(in the rows, 128 means zero)
M: rows in 3 groups, each row roughly a mix of its group's directions
M (83 x 12)
[[141 132 118 160  93 102 113  82 167 125 127 125]
 [110 171 147 136 128 112 178 113 139 117 135 163]
 [139  98 109 139 119 150  70 156 139 121 122 103]
 [130 162 145 120 121  92  93 109 127 160 102  97]
 [156  92 122 146 147 159 129 160 124 133  86 108]
 [173 107 117 154 106 153 123 128 173 115 150 129]
 [116 111 113 135  90 139 111 113 107  84 137 171]
 [ 85 151 115 122  99 104  97 102 110 137 144 156]
 [128  92  75 107 119 140 134 143 140 172 129 134]
 [143 153 184 138 146 128 143  90 118 101 139 122]
 [137 138 125 114 117 157 185 110 155 127 159 150]
 [111 156 143 103  83 110 147 110 138 160 160 132]
 [134  85 117 152 144 131 107 163 117 138  82 111]
 [125 164 155 125 153 148 178 134 147  95 128 137]
 [144  88 125 121 158 106 102 129 101 137 107  84]
 [108 179 147 106  99  98 128 111 129 149 156 123]
 [117 171 162 153 117 120 134 147 151  87 118 150]
 [118 181 134 112 122  98 149 110 158 164 131 123]
 [157  87 133 142 134 168 130 160 112 138  99 106]
 [106 134  94 108 122 114 177 126 132 163 132 161]
 [121 151 145 123 189 136 138 151 143 124 118  89]
 [116 185 135 126 128 155 159 120 146 131 159 154]
 [133 115 110  96  83 153 121 167 142 149 112 149]
 [126 175 138 148 157 150 158 106 152 100 114 114]
 [141 122 155 155 179  99 128 104 121 108 124  97]
 [ 96 166 142 120 134 133 166 105 101 103 107 151]
 [104 104 121 126 162 120  88 140  97 104 103 100]
 [128 162 160 153 150 123 167  96 147 107 145 142]
 [131 124 149 135 132 130  79 153  77 120 125  98]
 [114 140 132 118 163 110 135 123  99 164  90  90]
 [152 131 155 120 133 151 175 156 156 101 145 148]
 [117 166 149 107  93  95  95 104 112 124 145 120]
 [105 165 128 122 106 149 157 103 102 118 132 172]
 [116 135 122 136 181 130 118  97 115 103 169 151]
 [121 158 143 142 136 147 151 116 157  69 134 146]
 [131 117 138 104  55 123 145 112 143 141 133 136]
 [120 159 141 112  98  88  83 102 117 114 126 120]
 [154  92 132 118 142 109 135 150 116 171 103  92]
 [ 94 137 136 114  82  97 104 135 106 111 160 139]
 [ 95 139 117 138 145 156 115 114  97  75 113 139]
 [110 142 100 112  76 159 124 147 139 140 141 161]
 [108 123 111 127 112  77 116  91 161 143 108 147]
 [134 114 104 120 134 131  92 146 112 188 139 102]
 [113 112  94 114 155  96 154 104  98 163 134 122]
 [125  96 114 147 149 123  77 129 127  94 110  97]
 [120  74 113 130  90 126 114 125 124  91 127 158]
 [135 102 105  86  89 155 115 151 121 160 121 133]
 [159  83 134 113 143 137  94 124 109 140 118  86]
 [113 141 145 139 157  83 118 110  84 107 120 105]
 [115 103 129 149 141 112  89 165 100 150 102 104]
 [156  99 140 121 111 131  98  66 126 134 114 127]
 [109 175 156 122 121 110 168 108 111 117 135 157]
 [110 113 133 116  69 129 157 161 127 151 147 134]
 [164 120 156 145 129 175 119 120 171 114 143 121]
 [139 110 141 114 110  74 137 127 128 179 112 117]
 [144 146 159 110 106 116  90  83 109 145 131 105]
 [124 103  94  86 123 118 149 126 102 175 123 132]
 [116 176 154 141 101 143 145 125 147 101 143 163]
 [113 107 100 127 159  88 114 119  87 142 121  98]
 [119 179 136 127 150  92 117 120 142 165 112 104]
 [142 144 144 127 126 108 101 127 129 168  83  88]
 [171 111 116 141 101 177 150 132 139 122 147 150]
 [121  94 113 111  93 113  90 145 107 149 155 152]
 [133  91  84 101 115 142 134 147 141 173 123 134]
 [140  85 133 123 163 142 120 168 117  94 112 106]
 [106 161 140 144 146 130 149  95 130  78  99 128]
 [109 155 151 121 107  90  87 137 102 148 128 102]
 [163 107 151 135 120 160 102 157 168 112 111 116]
 [182 108 118 145 124 149 153 124 140 162 111 102]
 [157 129 165 159 141 157 113 120 165  97 139 114]
 [151 102 133 152  98 125 143 108 148  75 112 145]
 [100 144 124 137 120  85 120  82 110 135  91 118]
 [138 129 144 161 183 106 148  95 141 115 135 111]
 [170 138 142 105  93 168 146 112 131  95 131 125]
 [111 173 121 126 110 107 125  97 134 181 142 132]
 [103 155 116 119 129 110  87 129 139 174 162 120]
 [137 170 145 128 115 142 184 113 149 130 136 155]
 [123 147 153 104  90 130 146  97 125 156 173 131]
 [141  79 114 147 148 156 111 143 109  88 114 136]
 [106 154 148 123 117  88 102 121 118 178 131 106]
 [116 149 160 114  97 108  95 118  94 151 152 107]
 [121 174 141 103 108 111 125  88 129 113 166 140]
 [ 96 165 132 143 141  80 162 127 117 113 118 149]]
one row of each group, then the others: which group is each in?
[144 160 163 104  85 122 115 121 115 154 125  94]
B
[129 161 134 140 178 134 137 121 151 137 111  81]
Y
[ 93 130  95 119 135  78 133 142  93 141 108 130]
H

[127 148 129 112 118  96 112  61 148 128 136 142]
B
[142 121 159 108  69 137 108 113  99 134 142 114]
B
[161 106 131 113 122 118 149 146 122 192 121 111]
Y
[124  82 116 121 144 115  92 147  91 135 103 101]
Y
[ 95 177 139 156 131  98 146 125 127  98 130 151]
H
[112 156 131 159 143 134 131  79 118 111 173 129]
H
[138 146 128 133 166 158 180 140 148 159 140 124]
B
[126 168 157 141 116 141 164 122 162 109 140 162]
H
[ 84 142 124 127 130 102 110 136 104 102 175 148]
B
